[[ 18 -12 -11   4   7  24 -13]
 [-11   6 -16 -27  -1 -16  20]
 [-45   3   8  46  -5  17  -1]
 [ 21  11  12 -60  -7  12   4]]
->
[[ 18 -11 -45  21]
 [-12   6   3  11]
 [-11 -16   8  12]
 [  4 -27  46 -60]
 [  7  -1  -5  -7]
 [ 24 -16  17  12]
 [-13  20  -1   4]]

[[  1   3  19]
 [-43  25 -66]
 [ -6   9  18]
 [  9 -10 -10]
 [-47  30 -62]
 [ -2   3   9]
 [-32  17 -58]]
->
[[  1 -43  -6   9 -47  -2 -32]
 [  3  25   9 -10  30   3  17]
 [ 19 -66  18 -10 -62   9 -58]]

[[-27 -11  -2]
 [-62  31  15]
 [ -7 -12 -11]
 [ 42 -35  32]
 [-32  29  32]
 [ 43 -50   7]
 [-10  27  40]]
->
[[-27 -62  -7  42 -32  43 -10]
 [-11  31 -12 -35  29 -50  27]
 [ -2  15 -11  32  32   7  40]]

[[ 27   1  -9 -27 -61 -35  15]
 [-19  17  15  -9 -24  10 -22]
 [  1   4 -14 -35 -33 -35  15]
 [  3  -7 -11   3 -30  13  10]
 [ -2  -5   5  16 -39   6  38]
 [  1 -25  37  16   7   9  10]
 [ 35 -11  24   6 -18  -4  -7]
 [  4  23   2  11 -63  51 -24]
 [ -6 -13  34   9 -29  24 -13]
 [ 22   3   7 -20 -24 -17  -7]
 [  6 -15  24  14 -11 -21   6]
 [ -1  -1 -16 -21 -20 -51  19]]
->
[[ 27 -19   1   3  -2   1  35   4  -6  22   6  -1]
 [  1  17   4  -7  -5 -25 -11  23 -13   3 -15  -1]
 [ -9  15 -14 -11   5  37  24   2  34   7  24 -16]
 [-27  -9 -35   3  16  16   6  11   9 -20  14 -21]
 [-61 -24 -33 -30 -39   7 -18 -63 -29 -24 -11 -20]
 [-35  10 -35  13   6   9  -4  51  24 -17 -21 -51]
 [ 15 -22  15  10  38  10  -7 -24 -13  -7   6  19]]

[[-26   4  -5 -31 -59]
 [ 17  16 -54 -34 -63]
 [ 28  31 -11 -54 -14]
 [  0  -1  19  46 -24]
 [ -5 -40   4 -34  68]
 [ 69 -13  -1  20 -73]
 [ -7  13 -15  -4 -68]]
->
[[-26  17  28   0  -5  69  -7]
 [  4  16  31  -1 -40 -13  13]
 [ -5 -54 -11  19   4  -1 -15]
 [-31 -34 -54  46 -34  20  -4]
 [-59 -63 -14 -24  68 -73 -68]]

[[ 28  33 -12  10 -30  12 -11 -11  30 -49 -19  19 -57]
 [-20 -26  46  -5  31   7  23 -70 -29  51 -31  15 -39]]
->
[[ 28 -20]
 [ 33 -26]
 [-12  46]
 [ 10  -5]
 [-30  31]
 [ 12   7]
 [-11  23]
 [-11 -70]
 [ 30 -29]
 [-49  51]
 [-19 -31]
 [ 19  15]
 [-57 -39]]

[[ 50  23]
 [-42 -61]
 [ 30 -76]
 [ 66 -54]
 [-37  27]
 [-12  54]]
->
[[ 50 -42  30  66 -37 -12]
 [ 23 -61 -76 -54  27  54]]

[[ 16 -32 -53 -70 -50   0]
 [-32  54  13 -63 -15  10]
 [-31  31  21   8 -42  22]
 [ 55  53 -54 -21 -36 -38]
 [-18  50   9 -46 -65  40]
 [ -8  13 -34 -60 -39  31]
 [-46  34  24 -67 -21  54]
 [  3  59   7 -57 -18 -23]
 [-15  11 -20 -30 -81  37]
 [-28 -71  34 -57 -71  16]
 [-29   9  42 -65  24   7]
 [-47 -26  -1 -35 -64  23]]
->
[[ 16 -32 -31  55 -18  -8 -46   3 -15 -28 -29 -47]
 [-32  54  31  53  50  13  34  59  11 -71   9 -26]
 [-53  13  21 -54   9 -34  24   7 -20  34  42  -1]
 [-70 -63   8 -21 -46 -60 -67 -57 -30 -57 -65 -35]
 [-50 -15 -42 -36 -65 -39 -21 -18 -81 -71  24 -64]
 [  0  10  22 -38  40  31  54 -23  37  16   7  23]]
---
[[ 12   4  26  17  25  67  30  63 -28 -61   2  56 -14 -29]
 [ -6  -5 -20  -7 -34 -27   7  10   7 -15  -8 -34  -5  -3]
 [ -4  -5 -18  11 -33 -35  15  12  19   2  -4 -30   6  10]
 [ 14  23  13  12  17   3  19  24   0   7  -3  -1   0   9]]
->
[[ 14  -4  -6  12]
 [ 23  -5  -5   4]
 [ 13 -18 -20  26]
 [ 12  11  -7  17]
 [ 17 -33 -34  25]
 [  3 -35 -27  67]
 [ 19  15   7  30]
 [ 24  12  10  63]
 [  0  19   7 -28]
 [  7   2 -15 -61]
 [ -3  -4  -8   2]
 [ -1 -30 -34  56]
 [  0   6  -5 -14]
 [  9  10  -3 -29]]

[[26 43 59 39 27 26 24 26 33]
 [32 29 33 48 17 32 30 32 21]
 [35 26 29 25 38 40 45 35 30]
 [33 45 32 37 24 33 28 33 29]
 [23 32 29 71 21 28 21 23 26]
 [36 24 21 33 33 36 45 36 27]
 [30 43 44 37 33 27 28 30 34]
 [24 54 34 62 21 25 16 24 30]
 [22 22 27 33 25 56 59 22 27]]
->
[[22 24 30 36 23 33 35 32 26]
 [22 54 43 24 32 45 26 29 43]
 [27 34 44 21 29 32 29 33 59]
 [33 62 37 33 71 37 25 48 39]
 [25 21 33 33 21 24 38 17 27]
 [56 25 27 36 28 33 40 32 26]
 [59 16 28 45 21 28 45 30 24]
 [22 24 30 36 23 33 35 32 26]
 [27 30 34 27 26 29 30 21 33]]

[[-29  14 -37 -26 -26  -4 -11  10  -5  23 -13  -8]
 [-45  36 -31   5 -11  10 -41  20 -13  47 -24  12]
 [ 14 -14  34  51  37 -14 -51 -27 -38 -45  -9  27]
 [ -3 -26   8 -52  28   9  23  44   7  33   7   8]
 [-45  -1  16  21  25 -40 -43 -28  21 -15  18   8]
 [ 32   8 -36 -28 -45  35  59  57 -46  18 -37  -9]]
->
[[ 32 -45  -3  14 -45 -29]
 [  8  -1 -26 -14  36  14]
 [-36  16   8  34 -31 -37]
 [-28  21 -52  51   5 -26]
 [-45  25  28  37 -11 -26]
 [ 35 -40   9 -14  10  -4]
 [ 59 -43  23 -51 -41 -11]
 [ 57 -28  44 -27  20  10]
 [-46  21   7 -38 -13  -5]
 [ 18 -15  33 -45  47  23]
 [-37  18   7  -9 -24 -13]
 [ -9   8   8  27  12  -8]]

[[11  0  1 34 79]
 [ 0  1 14 79 27]
 [ 2  1 18 81 24]
 [ 6  1  1 53 59]
 [15 82 26 -1 -1]
 [ 1  0 17 80 25]
 [-1  2 35 77 10]
 [ 1  1 10 76 35]
 [56  3  1  3 55]
 [ 2  1  4 62 49]
 [83 18  2 -1 17]]
->
[[83  2 56  1 -1  1 15  6  2  0 11]
 [18  1  3  1  2  0 82  1  1  1  0]
 [ 2  4  1 10 35 17 26  1 18 14  1]
 [-1 62  3 76 77 80 -1 53 81 79 34]
 [17 49 55 35 10 25 -1 59 24 27 79]]

[[-71  36   2  29]
 [-29  72 -15  29]
 [-15 -55 -61  12]
 [-22  47  66  10]
 [ -8  70   6  46]
 [ 71   5  30  36]
 [-51  25  -1 -62]
 [ 48   0 -22  66]
 [-45 -51 -47  19]
 [  4  56  33 -54]
 [ -9 -64 -26 -47]]
->
[[ -9   4 -45  48 -51  71  -8 -22 -15 -29 -71]
 [-64  56 -51   0  25   5  70  47 -55  72  36]
 [-26  33 -47 -22  -1  30   6  66 -61 -15   2]
 [-47 -54  19  66 -62  36  46  10  12  29  29]]

[[-43  -9  34 -43]
 [ -4   4   7 -26]
 [  2 -12  45  15]
 [  1  -6  14  14]
 [-17  -5   3  -3]
 [ -4  -5   4  11]
 [-17   0   8 -26]
 [  6 -10  59   0]
 [  6  -1  10   3]
 [-21   0  15 -35]
 [-16  -2   4 -14]
 [  9  -3  29   2]]
->
[[  9 -16 -21   6   6 -17  -4 -17   1   2  -4 -43]
 [ -3  -2   0  -1 -10   0  -5  -5  -6 -12   4  -9]
 [ 29   4  15  10  59   8   4   3  14  45   7  34]
 [  2 -14 -35   3   0 -26  11  -3  14  15 -26 -43]]

[[ 33 -79   2  20   2  10  61  19 -58 -44 -29 -48   8]
 [ -1  22  11  19  27   1  41  22 -10  -7  66  65  46]]
->
[[ -1  33]
 [ 22 -79]
 [ 11   2]
 [ 19  20]
 [ 27   2]
 [  1  10]
 [ 41  61]
 [ 22  19]
 [-10 -58]
 [ -7 -44]
 [ 66 -29]
 [ 65 -48]
 [ 46   8]]

[[ 63  33 -28  51]
 [  7  -1   6  -3]
 [ 20 -11  32  43]]
->
[[ 20   7  63]
 [-11  -1  33]
 [ 32   6 -28]
 [ 43  -3  51]]

[[-46   1  28  13 -26 -61   3 -21  23]
 [  3  10   3   0 -24 -44 -58  19  23]
 [-21   6 -16  51  37 -69  33   6 -40]
 [-33 -31  31  -2  -6 -56  15   6 -13]
 [ 24  -5 -24  23   8 -15 -62  26 -49]
 [-28  39  -2 -23 -20 -80 -12  46  36]]
->
[[-28  24 -33 -21   3 -46]
 [ 39  -5 -31   6  10   1]
 [ -2 -24  31 -16   3  28]
 [-23  23  -2  51   0  13]
 [-20   8  -6  37 -24 -26]
 [-80 -15 -56 -69 -44 -61]
 [-12 -62  15  33 -58   3]
 [ 46  26   6   6  19 -21]
 [ 36 -49 -13 -40  23  23]]
